Where one turn sends some rows of the set: a few examples, then the rows asked:
j191: [-5  6 -3 -8  4  2  1 -7 13  5  6 -3  0  6]
j966: [-10 -12 -10  14 -14  -7 -10  -9 -12  -5  -6   0   4   3]
j464: [ 13  -3  -4  -6   1   3   6  -2 -13  -4  -2  12  24   4]
j813: [ -8   0  -3 -10  -2  -1   6  -9  12   5   8   1  -3   1]
j238: [  6   2 -13  11  -6  -5   7   6 -13  -2 -17   9  11  -3]
j483: [-16  -3  -6   3   0 -11  -7  13   7 -10  11  17   6   4]
j314: [ -8  -2  -1  -2  -6 -14  -7   6   7  -7  12  17  14  12]
j996: [ -3   4   5   0 -10   1  -7  -7  -4   7 -10   9 -12  13]
j271: [ 12  -4  -4  -7   4   0   9  -1 -10  -5  -2  10  25   8]
j252: [-12  -5  -8  12  16  -4  -5   9  -8  -7   0  19  10  25]
j846: [-21  -9  -4  19  19   1   1   4  -5   2  -7   7  -1   1]
j48: [  3   1 -20  10  23   4   3  -2  -3   4  -6  14   6   6]
j949: [ 9 -8  2  0  6 -4  9 -4 -9 -3 -3 11 27 13]
j3: [ -5  -1  -5 -11  -2  -1   8 -10  10   3  10   4  -3  -1]
j836: [ -9 -12  17   8   8   8  -6  -5 -16  -4  -5  15   0   5]
j932: [  4  -3 -24  12  14  -6   8  -9  -7   2  -6   7   6   3]
j719: [ 0 -3 15  4  0 13 -5 -8 -9  1 -7  2  0 -5]
j308: [-2  1 -8  2 20 13 -4 13  3  0 -8 18  2  9]
j718: [  1  -2 -25   8  12 -10   9 -10 -10   0  -3   6   6   2]
j270: [-23  -7  -8  11   8  -3  -1  14   0  -3   0  15  -3  -3]
j867: [-9 -5  6  5 15 11 -8 14  8 -8 -6 12  4  8]
j151: [ -4 -11  -8  12 -14  -6 -10 -10 -18   3  -3   5   4   6]
j876: [ -3 -11  -8   9 -15  -7 -12 -10 -16   5   0   9   2   4]
j174: [ -5  -3   1  -5  -9 -12  -6   2   7  -7  10  20  13  15]
j248: [ -6   3   3 -10   0 -16  18   3   0  -3   3  13   6  10]
j390: [ -4  -5  17   3   1  13  -5  -9 -11  -3  -7   5   0   0]
j113: [-12 -11   4   9  14   0  -3   7 -18  -2  -2  24   2  17]

j308 moves to j113
j846 moves to j867
Where do these go?
j48 moves to j836
j719 moves to j174
j238 moves to j996
j271 moves to j151
j191 moves to j949
j390 moves to j314
j464 moves to j876

